In the data rows, the value 128 means zero.
Each row of this table is followed by its label. One hidden rule gives the labels. It looks at one to three of the table's principal directions, none of them among the few with the most spread.
[065 112 067 081 090 040 200 101 078 040 042 204 143 038 142 059 119 150 147 103 217 103 213 133 061 160 084 203 122 118 069 119 202 139 239 149 066] W
[092 094 164 105 078 086 111 121 084 074 171 153 161 075 113 084 126 142 081 066 130 159 128 090 141 082 110 234 202 101 088 079 122 096 095 153 113] Z
[121 138 102 131 127 139 143 127 128 129 107 122 107 125 135 101 103 147 148 182 165 129 152 111 081 121 126 115 124 128 123 132 147 150 166 107 117] Z
[118 127 136 134 107 102 120 114 123 086 115 104 107 094 129 090 164 143 155 090 160 097 132 141 072 113 148 162 148 159 100 176 146 100 153 111 124] T
[140 150 104 146 173 088 150 072 167 181 129 100 087 195 092 206 048 099 171 195 042 166 168 175 160 178 121 046 059 108 190 147 137 135 120 180 126] T
[102 117 145 103 100 085 119 119 096 090 131 149 164 093 114 142 187 112 099 064 103 119 135 140 138 125 116 177 142 128 104 129 113 102 118 153 119] T
[139 122 181 139 131 141 108 111 136 145 147 069 103 139 113 123 144 126 142 124 105 137 096 132 155 097 162 123 136 143 138 161 111 097 086 117 162] W
[124 134 106 144 150 063 142 067 140 144 135 135 124 145 101 171 076 111 164 123 061 149 179 163 131 166 112 120 091 116 148 150 139 109 130 171 118] G
[139 107 201 136 092 150 058 143 109 130 232 106 150 136 125 099 152 142 051 105 090 173 083 085 159 050 141 176 220 120 104 096 077 115 040 119 166] Z
[116 129 158 140 104 113 098 127 113 098 178 123 163 094 138 164 220 117 106 079 117 099 089 118 089 091 133 193 171 177 098 142 087 124 106 130 140] Z
[144 134 110 123 139 172 133 144 118 174 121 158 130 159 146 102 073 146 108 174 144 146 157 107 152 131 118 095 124 099 138 098 132 149 131 114 146] W
[053 053 126 112 089 040 168 093 099 064 169 127 140 070 115 070 123 133 128 135 118 204 158 070 091 058 073 241 151 088 082 102 137 156 121 131 079] G
[106 127 151 096 088 103 134 108 081 082 085 158 140 058 137 076 144 147 128 077 197 092 130 131 115 131 136 202 175 156 079 129 146 100 157 152 126] Z
[121 133 157 148 123 116 127 052 118 155 125 074 095 117 125 094 138 142 181 183 117 139 155 129 067 095 163 137 138 176 106 218 120 123 141 119 163] T
[155 140 143 155 192 112 150 051 175 200 126 099 107 177 081 176 013 110 194 157 038 176 145 164 212 191 146 063 063 103 190 149 152 095 101 175 134] Z
[090 059 138 107 112 063 162 145 112 060 139 146 130 092 109 088 089 119 112 076 098 189 149 104 163 093 103 196 144 047 133 069 148 087 110 152 102] Z
[131 115 080 137 170 121 160 112 148 175 106 160 155 161 096 165 058 106 152 136 064 177 159 139 187 177 089 085 044 071 165 104 130 118 126 127 101] Z
[113 129 134 138 121 153 137 125 121 132 144 119 155 109 135 128 183 136 116 135 148 117 109 100 108 097 135 153 128 157 112 144 121 137 132 094 137] W
[141 146 165 123 116 196 084 170 121 140 145 113 166 124 141 162 251 116 086 094 141 077 055 119 138 107 152 128 146 179 114 147 077 132 092 095 153] Z
[136 157 108 147 138 136 127 142 144 128 123 104 097 145 142 167 143 124 148 171 140 099 126 137 071 122 140 094 119 155 147 142 121 146 155 119 137] G
[130 124 133 161 135 112 111 137 170 102 157 060 074 140 117 153 136 115 169 143 108 131 094 131 071 099 146 123 136 143 149 154 117 127 112 125 115] T
[144 122 116 174 160 132 135 140 194 125 137 055 080 156 120 159 141 111 183 162 104 135 081 143 091 120 146 077 085 146 161 164 127 141 131 092 117] T
[147 108 081 174 185 106 169 124 209 125 110 101 083 153 122 137 059 112 215 148 107 150 116 154 107 175 127 078 062 116 168 151 171 145 156 119 085] W
[116 119 122 113 107 141 139 167 109 102 135 156 151 113 140 109 147 141 075 103 167 120 122 105 146 107 118 156 146 111 120 083 140 123 133 113 129] Z
[164 142 104 132 143 154 111 159 146 140 100 145 111 153 147 114 119 132 137 105 150 093 132 159 124 169 137 082 117 133 136 148 140 127 142 116 131] Z
[117 141 098 128 147 108 158 087 136 172 135 138 140 165 096 179 066 117 124 177 085 171 157 136 182 160 094 092 073 098 159 099 136 142 122 153 113] Z
[083 112 137 090 103 130 159 130 081 122 132 146 155 099 147 133 175 123 090 172 153 136 134 082 125 083 102 176 142 130 107 099 106 177 126 140 134] G
[133 090 110 156 154 171 182 158 176 120 096 072 059 129 154 044 076 152 191 241 185 173 103 084 072 087 147 089 108 115 140 129 166 181 177 061 116] Z
[140 103 154 156 139 116 107 129 156 117 152 073 087 139 116 113 130 120 164 108 085 146 117 134 107 097 155 125 135 122 142 170 118 095 099 113 139] Z
[135 151 084 134 129 169 131 161 128 125 106 160 161 113 165 116 188 146 120 136 183 077 136 118 065 142 123 110 113 161 098 144 141 169 189 068 117] W
[120 094 126 138 148 089 161 098 148 124 136 136 137 117 129 136 109 105 158 136 089 165 120 131 132 144 113 147 109 127 127 135 129 156 126 158 110] T
[126 136 101 151 158 054 152 066 167 133 128 111 099 153 092 183 063 105 186 121 075 143 151 180 142 184 115 106 074 124 163 151 157 111 130 178 100] Z
[128 133 086 111 140 117 169 133 127 119 061 177 133 116 133 128 079 124 147 135 160 120 146 149 142 184 107 108 093 110 135 093 158 135 180 148 102] W
[149 164 045 155 165 189 153 190 169 163 106 140 134 186 134 189 125 121 112 211 121 128 138 126 105 152 114 017 051 105 179 099 131 165 181 072 116] T
[146 107 123 127 149 122 147 108 153 147 099 142 148 136 112 125 107 109 145 105 103 155 094 163 202 186 114 101 078 121 129 127 135 132 121 133 108] Z
[121 126 163 127 116 121 107 097 115 152 178 090 107 144 141 136 157 121 119 202 093 153 133 110 093 078 134 135 165 155 115 160 085 180 094 149 159] T
[150 125 120 154 163 151 148 108 168 170 090 089 086 159 112 130 077 114 188 183 107 157 108 149 135 150 150 069 082 132 163 162 125 123 133 126 133] Z
[142 152 115 107 131 237 126 208 115 162 118 162 156 150 154 115 129 154 060 177 185 115 122 074 160 117 131 081 135 097 143 063 132 157 136 083 141] G
[090 094 038 139 130 072 206 153 148 075 090 141 100 124 129 136 105 108 147 179 133 165 157 130 063 122 083 123 071 091 149 100 149 158 197 122 080] T
[108 068 094 183 176 054 202 118 218 077 129 044 049 138 095 146 066 094 230 189 060 210 115 132 078 109 126 100 055 086 187 142 164 135 152 121 075] T
[109 062 214 127 098 127 107 153 121 077 167 047 099 091 121 080 197 119 128 098 116 162 051 089 129 021 159 197 184 129 112 136 085 098 062 101 150] Z
[108 149 157 112 098 117 113 057 062 163 131 160 166 105 107 108 108 151 104 114 116 138 188 118 143 115 134 181 163 133 099 142 113 074 119 155 166] W
[122 113 206 089 086 116 080 135 077 101 173 148 152 098 130 103 145 134 065 051 126 125 111 110 184 093 136 207 222 118 100 089 103 095 060 177 155] G
[128 148 103 110 124 167 137 184 122 109 092 146 136 118 150 132 164 137 109 138 190 084 121 117 111 133 125 105 119 130 127 099 142 150 168 097 117] Z
[140 174 119 136 132 169 112 162 128 122 110 112 126 126 138 151 163 150 133 129 173 067 129 122 094 121 149 097 120 147 135 124 140 112 164 075 139] G
[166 205 073 174 172 174 102 108 170 212 105 079 094 201 119 211 126 125 192 219 107 091 147 164 067 166 138 004 049 173 165 193 106 152 161 078 138] G
[135 152 103 123 144 162 136 139 117 174 140 169 167 154 156 169 144 126 093 161 128 109 151 116 139 142 109 100 106 134 134 113 117 174 135 122 146] W
[151 124 076 155 196 127 173 108 183 187 115 147 134 182 116 177 042 103 171 181 063 175 145 148 175 198 100 046 033 091 178 116 146 162 139 135 104] Z
[193 194 158 156 182 146 091 087 188 188 142 101 117 183 105 213 071 115 164 140 073 108 092 188 195 220 166 032 104 160 174 143 140 124 104 176 138] T
[093 112 101 112 112 112 186 125 112 092 066 128 104 089 138 084 131 138 151 166 193 125 145 120 083 115 124 149 114 134 114 134 158 140 191 118 113] T
[152 151 104 135 161 120 131 083 149 189 099 143 137 171 103 183 090 101 155 127 076 132 138 186 183 208 117 067 064 133 154 155 120 121 120 161 124] T
[169 102 141 147 172 180 131 171 190 148 118 085 096 168 104 100 049 130 158 150 102 185 078 120 205 140 145 049 089 065 176 087 150 112 103 084 113] T
[172 183 146 131 137 193 067 174 125 176 153 128 143 185 136 197 193 116 065 112 087 079 126 153 154 134 164 056 137 142 161 145 086 103 096 124 187] W
[126 129 131 113 136 093 140 088 114 134 109 154 130 120 114 108 053 139 150 122 114 147 183 136 159 160 119 131 122 094 128 113 161 107 140 157 120] T
[141 127 118 137 132 175 114 172 142 138 144 119 138 145 145 126 175 132 108 134 143 115 099 111 120 111 127 105 120 135 126 129 116 155 121 076 129] Z
[128 158 172 103 105 125 079 089 073 174 163 156 161 142 116 166 141 121 074 093 086 115 157 139 176 128 133 157 173 140 122 137 082 094 067 190 175] T
[105 113 111 112 119 112 143 113 105 142 144 165 175 130 120 138 143 117 087 136 088 164 160 116 150 126 093 141 111 103 117 114 113 146 120 135 119] W
[147 151 060 162 180 137 150 151 183 140 121 126 124 162 135 181 098 125 174 185 114 123 146 129 087 165 105 049 053 113 161 113 154 177 179 082 090] T
[090 086 153 120 099 102 159 090 104 101 120 114 123 072 141 076 160 130 149 133 171 139 100 105 095 085 127 214 157 169 084 157 118 146 130 137 130] Z
[149 132 097 152 177 143 147 118 174 171 110 109 121 169 112 150 101 119 173 153 088 142 141 149 149 170 127 050 047 111 162 157 149 133 140 094 114] G
[156 158 141 119 125 184 084 178 132 127 117 142 152 128 127 141 154 133 101 086 151 088 084 132 152 153 145 105 149 135 128 103 118 110 118 116 123] T
[110 122 115 111 117 146 170 122 084 145 091 171 162 103 161 116 172 128 105 156 164 116 145 114 117 113 120 151 117 152 106 134 112 151 164 119 161] G
[121 116 137 109 134 111 142 165 147 088 124 119 120 134 090 149 093 117 109 087 108 148 113 134 207 142 125 112 110 062 171 063 162 083 107 145 098] G
[143 135 198 131 104 124 042 125 119 132 222 098 149 152 084 144 136 135 066 046 057 150 107 126 202 096 143 150 186 102 130 106 100 059 029 137 148] W
[147 152 181 136 114 118 059 105 118 130 178 105 139 127 113 145 145 138 122 070 102 106 111 139 142 118 145 151 174 152 111 137 106 090 081 132 148] G
[138 152 116 138 137 111 133 092 137 158 134 103 088 168 127 141 091 132 141 212 102 148 170 148 106 133 133 073 114 132 144 151 135 156 145 143 146] Z
[068 101 073 120 098 082 192 138 101 063 102 151 128 077 149 105 165 129 124 167 174 134 168 098 029 085 096 185 124 128 102 120 143 162 201 116 100] Z
[125 130 134 128 114 111 110 141 125 098 139 113 096 122 137 120 136 130 131 125 137 114 136 129 079 106 140 144 165 135 125 140 126 125 129 142 130] G
Here are more rows. What is the label of each one?
[157 164 115 122 124 236 101 213 125 151 112 153 133 152 150 111 117 157 075 134 207 088 100 098 142 126 147 092 157 119 145 079 129 122 130 091 144] >> Z
[115 089 145 141 122 082 142 114 146 074 127 108 111 088 126 098 153 116 164 070 129 127 099 142 099 121 143 182 142 149 111 169 142 107 128 141 110] >> T
[094 098 102 136 124 088 154 129 129 098 160 125 132 120 116 119 105 134 126 153 102 179 165 090 100 088 094 153 116 079 128 095 144 140 138 106 097] >> Z
[154 140 066 120 160 194 166 200 152 156 074 165 131 168 163 150 125 116 108 197 162 117 116 132 145 169 112 035 069 112 161 088 134 192 173 102 123] >> Z
[136 150 123 118 110 168 108 141 109 151 122 154 157 133 137 137 155 132 088 127 162 107 098 128 144 137 120 128 141 155 111 112 100 141 122 123 138] >> W
[145 136 171 163 118 208 075 144 133 150 159 066 120 116 151 096 214 149 146 141 163 095 066 087 051 057 176 148 175 199 097 195 080 133 105 052 165] >> G
[084 091 141 120 102 070 153 097 093 088 144 117 107 093 122 062 112 148 132 135 117 168 204 097 082 064 130 191 159 093 109 145 154 100 143 129 135] >> Z
[115 103 125 113 137 067 151 109 129 107 131 166 174 112 113 179 140 088 122 081 065 149 124 154 180 168 092 148 096 110 128 103 121 133 116 174 099] >> T
[138 116 181 111 112 139 096 138 112 125 141 128 136 120 135 119 176 115 098 072 116 112 093 140 163 120 153 155 171 147 117 148 099 106 081 157 158] >> G
[101 129 088 133 136 102 174 117 134 101 103 127 110 108 125 110 079 148 166 178 156 141 178 104 075 124 114 128 104 103 132 111 178 141 190 110 094] >> W
[117 151 097 107 127 122 136 083 098 177 111 172 151 143 127 136 106 130 118 167 120 132 193 135 130 164 100 115 108 129 115 145 126 158 143 155 126] >> G
[155 149 214 115 103 191 064 150 098 148 165 103 134 124 171 137 242 124 078 122 148 073 058 121 126 081 179 145 210 208 101 163 060 148 074 138 204] >> Z
[126 127 135 119 110 136 121 139 110 122 114 134 115 121 134 110 134 130 117 108 156 112 122 131 123 117 139 150 154 138 125 134 118 106 122 141 144] >> Z
[165 180 104 155 157 192 124 158 171 149 092 091 081 158 141 137 107 148 167 191 182 083 110 137 085 151 167 042 108 156 158 144 156 142 176 089 132] >> G
[124 106 053 131 146 117 202 165 168 089 057 155 122 116 152 129 146 106 154 142 179 113 097 157 106 181 102 095 057 138 133 121 164 180 203 111 079] >> W
[102 112 068 139 143 113 178 149 143 111 111 115 099 135 131 127 099 133 160 192 142 151 169 101 076 103 098 108 078 089 150 106 154 157 175 085 098] >> W
[123 107 134 123 105 154 112 188 131 082 123 107 130 101 155 115 250 114 112 110 160 095 068 119 072 090 137 144 147 165 099 153 095 158 133 085 122] >> T
[156 130 147 144 149 100 105 059 156 192 164 095 102 196 075 138 021 123 141 159 032 209 144 164 216 161 123 070 104 089 160 132 126 107 070 164 134] >> T
[100 122 119 093 105 136 127 164 068 104 155 214 200 089 158 091 151 157 053 094 147 118 208 066 111 099 101 187 173 081 092 078 146 136 147 113 126] >> T
[120 130 111 115 125 117 131 138 118 127 141 162 149 137 121 146 103 123 093 134 106 149 153 120 147 136 104 127 131 093 137 085 128 135 124 151 115] >> W
[099 100 120 110 106 103 155 141 102 075 103 167 152 070 154 102 183 120 121 086 164 104 128 120 086 119 120 195 148 145 093 136 129 135 158 139 116] >> W
[110 094 151 092 111 133 161 143 097 094 088 172 147 074 140 065 106 137 112 094 178 136 119 104 165 127 130 186 162 105 109 087 150 111 138 154 123] >> W
[139 140 173 128 100 085 078 058 097 143 182 161 170 116 122 131 125 129 095 071 090 133 125 153 156 147 126 187 192 167 084 142 098 113 083 192 151] >> Z
[122 114 093 112 103 161 145 218 121 076 107 172 131 111 163 090 144 135 069 146 190 126 111 100 089 110 121 133 165 106 121 069 134 159 169 118 112] >> T
[172 160 087 177 159 129 098 110 176 144 105 129 115 144 131 130 116 132 194 089 122 083 138 183 063 197 149 084 101 171 124 207 146 109 167 106 113] >> Z
[125 125 077 137 133 178 163 205 145 110 109 124 099 143 158 102 127 146 110 201 186 129 134 090 073 093 129 086 115 103 150 096 152 166 181 071 122] >> W
[147 123 173 118 128 142 096 113 130 143 143 139 170 119 111 122 137 125 114 045 119 120 075 142 216 163 133 150 140 138 110 124 122 103 075 140 123] >> W
[149 124 110 119 147 148 128 123 134 178 114 162 164 157 126 143 114 113 119 133 103 147 115 146 195 177 097 088 084 117 128 113 110 159 112 125 120] >> G
[152 167 125 134 168 118 121 061 148 209 123 119 119 189 088 195 056 109 160 158 053 145 162 177 196 197 128 054 071 119 173 154 127 114 102 177 137] >> T
[134 132 219 122 109 115 071 096 117 136 188 074 119 134 099 164 154 113 110 087 076 133 077 138 186 097 158 159 181 151 132 139 083 087 036 176 164] >> T
[153 137 200 101 097 175 088 157 099 109 105 127 112 096 160 074 177 140 099 081 194 072 075 138 139 116 189 156 216 177 101 149 115 102 111 154 177] >> Z
[128 144 145 146 131 134 110 129 151 124 170 078 121 142 102 162 138 132 126 142 108 136 100 115 132 106 137 113 126 128 144 117 128 121 107 107 120] >> G
[112 137 095 126 102 106 109 168 119 058 173 185 176 085 163 109 181 155 082 064 177 077 154 100 050 127 104 188 178 137 079 107 164 158 165 108 085] >> T
[185 150 147 157 171 226 110 158 194 169 096 058 086 159 134 109 125 142 186 173 168 104 047 135 142 151 179 031 096 161 150 160 142 147 132 058 133] >> Z
